(in the rows, 128 means zero)
which system made each run:
trace 1, k729 (8 x 26):
[[108 156 173 132 179 138 133  87 114  49 111 134 160 163 113 126 124 103
  156  92 174 128 179 128 126 122]
 [147 156 153 153 141 130 154 199  91 131 140 137 142 119 150 119 128 156
  204 173 128 135 113  88  93  94]
 [119 125 110 146 108 107 140 173 160 212  95 167 116 110 186 145 136 133
   77 134 139 105 107 140 117 138]
 [ 91  99  82  94 118 110 102 101 174 131 174  88 160 118  98 126 143 109
   87  95 109 160 125 180 104 127]
 [165  85 116 143 127 165 123  93  90 101 136  73  88 156  82  85 139 131
  148 142  79 123 132 104 177 146]
 [129 158 178 154 175 131 141 100 104  90  76 172 134 168 150 126 120 105
  138 105 172  90 171 103 158 145]
 [106 165 157 124 152 109 149 186 121 121 160 140 186  99 151 145 128 133
  180 146 157 155 126 123  72  82]
 [137  94  93 152  86 131 137 194 145 213 118 129  84 100 155 125 140 150
  108 153 103 132  90 136 111 132]]
trace 2, k983 (8 x 26):
[[114 185 132 133 192 126 134  50 115 103 114 158 173 121 142 152 134 148
  133 131 167  94 151 110 161 105]
 [113 161 175 115 110 120 149 188 120 119 155 106 148 101 130 130 116 134
  145 148 151 170 111 141  43  84]
 [154  95  97 127  93 114 112 197 156 186 113 183  89 128 157 140 117 114
  127 124  99 126 102 117 148 173]
 [110 119  78 115 144 123 114  33 148 143 137 104 144 113 112 136 150 133
   62 117 119 109 129 154 163 133]
 [147 131 177 115 102 155 134 117  91  64 145  63 101 155  72  91 112 126
  145 134 120 157 131 129  94 117]
 [160 151 147 138 156 127 121 153 111 111  98 206 125 159 157 141 108 117
  189 122 137 105 140  74 167 155]
 [ 89 165 119 119 166 107 145 107 146 159 143 147 189  64 161 171 143 142
  107 143 166 129 125 149 119  84]
 [131 105 135 115  57 135 128 189 142 154 141  88  82 113 112 116 114 130
  103 137 107 170  93 159  63 124]]
trace 3, k734 (8 x 26):
[[120  87  95 134 182 159 126  85 111  89 166  85 155 112  92 116 158 132
  183 136 111 146 151 120 171 108]
 [143 144 191 183 131 155 172 147  80 119  72 110  89 159 142  93 133 137
  131 142 155 101 145 108 110 120]
 [101 137 112 130 152  87 121 189 169 151 123 190 181 148 174 138 136  97
  140  83 152 123 141 136 102 141]
 [128 109  77 135 133 130 137 133 123 186 170  98 139  61 136 138 156 171
  131 182  97 137  93 124 140  93]
 [137  92 144 142  84 135 138 111 122 145  97  77  74 161 113  89 131 101
   47 116 114 110 127 156 120 160]
 [113  89 107 122 175 126 104 124 141  78 149 137 170 164 109 111 143  76
  175  76 120 144 171 127 155 154]
 [137 142 148 173 175 164 172 126  74 128 113 113 130 101 144 123 150 166
  179 181 147 110 137  93 149  83]
 [108 148 157 152 106 106 151 183 149 170  83 146 125 152 172 118 129 114
   79 105 159 110 126 152  64 133]]
trace 4, k992 (8 x 26):
[[122 188  86 141 130 109 135 125 132 172 134 118 168 128 149 121 147 195
  127 151 124 107  97 119  69  85]
 [168 111 148 109  57 103 121 184 125 158 138 118  89 152 126 102 101  97
   91 135  82 131  94 124 101 168]
 [115  74 130 106 162 129 120  89 138 121 137 146 130  92 125 151 132  64
   98 112 138 135 154 146 209 162]
 [ 97 141 126 145 168 167 143  76 110  87 135  68 146 115  98 120 155 165
  159 132 151 147 146 141 105  73]
 [158 162 131 161 111 141 126 179 118 121  83 150  95 194 134  99 118 163
  185 120 121 117 121  92  86 138]
 [142 142 120 116 140  77 129 150 134 187 140 191 164 106 182 150 124 104
  103 148 120  93 113 107 164 152]
 [102 105 152  96 100 122 142 121 131 137 169  70 131  67 108 137 127 106
   69 149 133 171 112 177 102 101]
 [120  83 106 140 120 181 106 117 153  86  91 109  67 169  86 114 128 126
  152  77 126 160 150 148 133 154]]
trace 5, k838 (8 x 26):
[[166 128  74 110 144 139  89  81 122 105 144 151 122 151 100 125 119 152
  178 131  82 120 122  85 191 157]
 [140 195 190 127 132 134 160  70  79 108 119 104 127 109 124 131 114 158
   97 173 158 104 120 113 116  92]
 [113 148 170  90 107  93 120 203 152 115 146 167 152 124 142 148  96  89
  138 105 151 167 123 142  69 131]
 [134 104  64 126 138 144 104 127 157 170 114 185  95  83 143 174 131 156
  147 138 114 131 108 118 190 145]
 [132 139 128 134  83 150 134  71 122 136  99  68  74 138 100 111 126 165
   56 135 124 118 108 152 101 121]
 [160 138 150  82 102  95 103 153 117  82 177 122 148 174  96  98  97  86
  151 114  89 149 122 108 104 157]
 [143 150 141 113 177 133 127  88 104 110 130 183 141  81 142 172 114 131
  162 157 147 117 134  92 206 125]
 [ 90 177 156 127 108 145 146 125 147 131  92 123 107 101 132 158 121 163
   92 124 184 150 117 167  62  88]]
trace 6, k983 (8 x 26):
[[159 100 159 128 149 130 120 141 104  83 120 161 119 173 123 109 112  69
  167 107 119 119 160  95 185 179]
 [ 92 151 134 135 196 146 142  88 125 113 115 157 156  72 147 174 143 146
  157 139 185 129 152 130 159  88]
 [111 159 141 139  88 136 146 184 142 152 115 108 108 119 136 129 124 173
  129 137 144 156 101 148  31  90]
 [156 100  71 128 102  94 100 170 155 180 138 151 129 170 144 104 132 115
  118 114  72 107 107 112 134 177]
 [125  93 121 120 158 124 135  46 108 127 156  85 150 102 112 119 151  95
   75 141 114 111 145 139 191 135]
 [123 126 197 131 122 170 142 128 102  57 102  98  84 143  92 117 107 117
  150 118 161 163 152 138 106 117]
 [134 161 101 147 158 137 113 160 139 122  96 201 131 156 153 147 122 161
  211 115 140 121 131  90 129 130]
 [113 160 104 134 141  93 151 126 127 194 155 118 183  86 162 136 154 153
   89 167 132 107 105 133 101  90]]
trace 7, k630 (8 x 26):
[[126 119 147 174  96 128 159 173 120 163  95  80 106 177 140  74 146 121
   84 118 126 111 129 146  62 131]
 [115  80  98 121 166 114 101 122 150  99 145 141 166 169 119 107 143  66
  149  74 112 128 167 129 165 172]
 [115  80 119 169 172 166 166 126  98 153 137  84 124  68 132 124 169 144
  145 176 130 132 135 127 169  88]
 [108 137 169 173 124 131 156 186 124 122  82 120 125 183 148  93 138 112
  128  96 164 123 152 145  55 123]
 [116  87  53 126 163 112  95 150 167 134 162 152 177 147 131 122 152 107
  176  91  98 141 141 127 146 151]
 [119  84 111 170 129 142 166 130 109 195 125  75 113  88 148 107 171 141
   80 169 117 112 118 143 145 110]
 [106 114 172 145 131 127 140 148 131  90 103 101 135 192 119  87 133  74
  111  70 153 133 166 157  83 147]
 [127  75  75 142 179 153 115 138 133 114 155 133 144 121 114 123 156 124
  213 122 106 150 147 107 178 130]]
trace 8, k630 (8 x 26):
[[ 84  81  93 158 140 154 145 171 159 182 112 128 113  68 153 156 160 142
  127 130 151 157 125 164 123 104]
 [106 119  94 158 104 139 122 130 156 137 103  74 117 188 110  83 154 145
   98  82 120 129 132 166  60 128]
 [155  76  94 143 151 124 115 117 108 122 151  99 144 178 109  75 150  94
  145 117  72 105 144 103 174 166]
 [116  91 169 169 184 141 179 127  85 143 117 118 139  93 157 121 156  96
  122 158 159 105 159 120 181 115]
 [ 81 127 158 145 154 134 145 184 143 104 123 127 158 131 140 128 139 113
  169  98 179 166 154 157  61  96]
 [125  87  44 148 125 135 106 189 169 167 133 139 123 143 134 114 155 154
  177 107  92 148 113 129 112 134]
 [123  99  90 167 129 115 142  98 131 189 108  89 130 147 146  90 170 126
   51 125 107  78 129 144 138 142]
 [117  92 172 128 151 124 144 117 103  83 156  72 160 151 101  82 141  57
  116 109 130 135 167 144 127 137]]
trace 9, k734 (8 x 26):
[[131 116 185  89 136  96 139 109  95  97 182  95 171 118 110 112 119  52
   90 137 122 134 143 135 143 140]
 [114  82 169 133 151 177 143 152 119  96 106 149  83  82 123 158 118 100
  170 130 163 169 153 134 173 128]
 [108 159  87 168 138 165 125 125 160 133  60 149  98 157 139 136 142 194
  158  98 157 124 132 131  96 112]
 [149 176  96 122 107  82 120 148 129 158 163 118 177 172 138  93 132 153
  125 139  85 105  97 107  67 120]
 [155 107 158  96 119  88 138 125  99 155 171 129 143  87 137 133 118  72
   76 169  98 115 114 119 183 151]
 [ 91  82 147 120 142 170 134  95 142  98 110 114  94  85 106 155 130  95
  107 108 166 166 157 173 162 130]
 [122 129 103 157 133 178 116 143 139  87  97 116  95 176 100 107 135 172
  206  96 129 156 138 123  91 117]
 [165 188 117 147 142  94 132 138 108 154 116 165 158 180 163 106 127 155
  148 144 111  70 116  74 118 136]]
trace 10, k992 (8 x 26):
[[124 140 134 192 159 163 168 148 103 165  77 141 105 105 167 135 151 177
  157 161 161 105 135 111 135  93]
 [109 158 118 139 110  81 134 166 158 172 117 134 166 169 163 104 141 121
   82  98 132 106 123 149  49 132]
 [144  49  98 118 109 117 119 183 133 164 175 108 122 103 123 111 140  85
  130 142  74 153 113 131 153 154]
 [108  83 143 163 155 170 159  76 109 131  88  93  93 108 126 122 153 113
   84 131 155 113 157 149 177 127]
 [104 142 123 155 170 127 130 126 128  85 126 100 182 196 120  85 153 124
  167  84 142 123 165 128  80 114]
 [157 115 124 162 137 131 148 217  99 167 130 153 124 121 161 114 136 139
  196 166 106 125 115  84 133 124]
 [106 128 149 145 120 103 157 144 141 193  96 146 129 100 177 144 136 105
   44 133 161 104 126 158 120 131]
 [ 94  75  91 114 120 117 111 141 162 125 170  75 156 139  98 102 152  95
  113  88 107 168 134 177  89 130]]
trace 11, k838 (8 x 26):
[[144 204 108 119 114 111 121  54 131 151 109 135 130 143 135 138 120 188
   76 145 124  85  99 116 116 121]
 [143 139 170  73  78  92 130 162 115 131 189 104 139  93 114 132  98  98
   99 160 107 164  92 136  87 121]
 [140 101 143  93 128 143 103 127 142 105 114 191  86 104 122 171  95  90
  144 113 137 149 135 123 199 173]
 [113 181  94 117 124 158 108  47 153 102  98 126 103 133  99 155 122 198
  123 113 147 132 116 143 111 106]
 [170 171 153 109  66 115 128 173 108 131 150 116 110 146 115 108  97 155
  143 163  95 137  82 101  66 120]
 [156 139 153  90 125  90 116 123 124 145 132 197 132 111 152 159  95  83
   91 138 126 104 121 105 190 172]
 [ 92 139 115  87 129 147 115  64 161 111 139 118 123  69 101 177 120 145
   97 122 153 170 119 171 132 101]
 [155 131 142 118  74 166 113 167 127  98 113 121  53 148  93 121  94 159
  174 128 112 171 103 120  89 132]]
trace 12, k729 (8 x 26):
[[135 134 104 158  96 181 134 109 121 127  92  74  62 142  95 109 133 202
  138 140 118 139 109 132  94 103]
 [159 182 120 118 117  88 102 105 134 120 108 166 144 213 135 110 108 121
  106  95 114  81 125 100 116 172]
 [134 134 156  89 160  93 138 121  99 125 197 136 191  69 138 150 122  88
  127 172 124 134 124 111 163 119]
 [119  84 169 140 101 177 152 168 121 139  99 115  49  75 124 145 119 124
  121 148 153 167 124 152 134 119]
 [109 152  72 128 124 149  90 114 184 109  90 162 108 176 114 144 124 168
  155  67 137 140 132 141  94 137]
 [158 182 105 117 136  97 125  76  98 139 169 101 176 140 121 106 136 168
  119 167  90  92 103  93 124 110]
 [155 113 206 112 100 108 152 150  94 136 129 128 104 114 139 121 102  63
   67 150 130 116 126 126 152 159]
 [ 97  98 123 103 150 150 106 151 165  91 130 173 120  90 119 176 117 101
  180  93 158 189 145 151 148 132]]

runs to name:
trace 13 (2 x 26):
[[144 163  98 145 100 108 111 150 150 156  87 156 117 209 151 100 124 147
  109  93 113  89 119 117  86 160]
 [153  98 118  99 136  82 122 140 114 161 193 133 172  98 140 127 132  79
  109 160  83 120 110 108 174 151]]
 -> k992
trace 14 (2 x 26):
[[144 102 108 126 126  88 127 194 119 154 192 108 184 140 137  89 144  99
  153 142  77 134 115 112 105 134]
 [129  68 171 154 120 156 165 158 106 160  99 117  66  81 144 133 133  98
   95 158 143 132 132 138 173 136]]
 -> k992
trace 15 (2 x 26):
[[ 83 102 134 153 122 159 161 156 139 165 113  92 105  68 137 141 151 147
  106 144 163 159 120 174  93  83]
 [140 102  78 157  91 142 110 161 158 152  91 116  81 198 117  89 139 148
  130  88  97 126 118 136  90 158]]
 -> k983
trace 16 (2 x 26):
[[129 150 193 100 117  80 135 143 126 127 125 161 151 147 151 131 100  52
   65 109 150 111 137 137 120 163]
 [101  94 103 100 158 145 115 136 151 117 164 146 139  50 117 178 131 122
  173 132 140 185 128 146 161 108]]
 -> k734
trace 17 (2 x 26):
[[114 150 185 160 144 112 162 189 122 139  84 167 140 157 179 120 127  96
  123 111 176 108 153 127  93 132]
 [ 92 102  48 133 154 102 114 149 179 184 149 148 175 108 154 140 161 129
  128 107 119 132 124 147 129 127]]
 -> k838
trace 18 (2 x 26):
[[154  88 117  86 106 113 113 101 113 135 190  97 125  89 101 129 122 100
   99 165  74 143 102 125 179 146]
 [120 123 183 128 138 171 141  65 100  63  97 101  86 124  90 129 115 111
  111 119 164 139 157 140 155 126]]
 -> k992
trace 19 (2 x 26):
[[128 134 183  90  77 119 134 118 113  98 157  67 115 125  89 110 102  99
   77 136 122 160 114 156  80 122]
 [164 114 132 108 123 140  93 145 132  89 115 190  86 151 116 142  93 106
  182 108 112 142 133  94 179 178]]
 -> k983
trace 20 (2 x 26):
[[176 176  89  84  94 101  88 116 132 130 162 150 133 150 110 130 100 163
  149 143  74 125  85  90 121 141]
 [166 150 178  79  97 120 127  90  97 120 142 146  95  91 118 156  85 110
   86 170 119 124 104 111 177 149]]
 -> k992
trace 21 (2 x 26):
[[142 134 147 141 138  84 146 100  99 150 140  92 169 167 142  81 145  87
   58 134 109  75 138 121 128 148]
 [ 99  87 150 105 173 118 135 139 119  95 188 110 188  87 117 133 141  68
  156 127 139 167 156 142 146 116]]
 -> k838
trace 22 (2 x 26):
[[123  54 142 143 165 157 139 183 116 117 145 138 125  95 131 130 139  83
  195 133 129 165 151 119 175 132]
 [102 135 107 186 169 163 141  91 140 131  52 139 111 161 143 127 157 158
  125  89 169  96 163 137 136 127]]
 -> k838
trace 23 (2 x 26):
[[135  96  72 107 169 116  97 117 133 110 190 132 181 125 110 123 143 115
  188 124  84 143 134 107 170 137]
 [147 140 180 163 137 160 174  92  65 133  97  90  93 108 132 116 133 150
  101 181 149  97 131 110 154 102]]
 -> k734
trace 24 (2 x 26):
[[131 122  60 182 161 164 117 111 141 134  80 140 110 183 131 108 159 174
  173  99 119 101 145 109 145 137]
 [120 179 144 146 160  88 151  97 103 137 137 105 203 165 150  94 152 124
   94 132 137  76 141 120  96 112]]
 -> k729
trace 25 (2 x 26):
[[150  86 137  97 129  87 116 150 111 130 190 119 166 124 123 106 125  54
  116 133  84 132 130 116 164 162]
 [119  93 168 124 146 170 142  89 114 105 103 135  81  75 120 163 119 101
  112 139 163 143 148 142 197 134]]
 -> k983
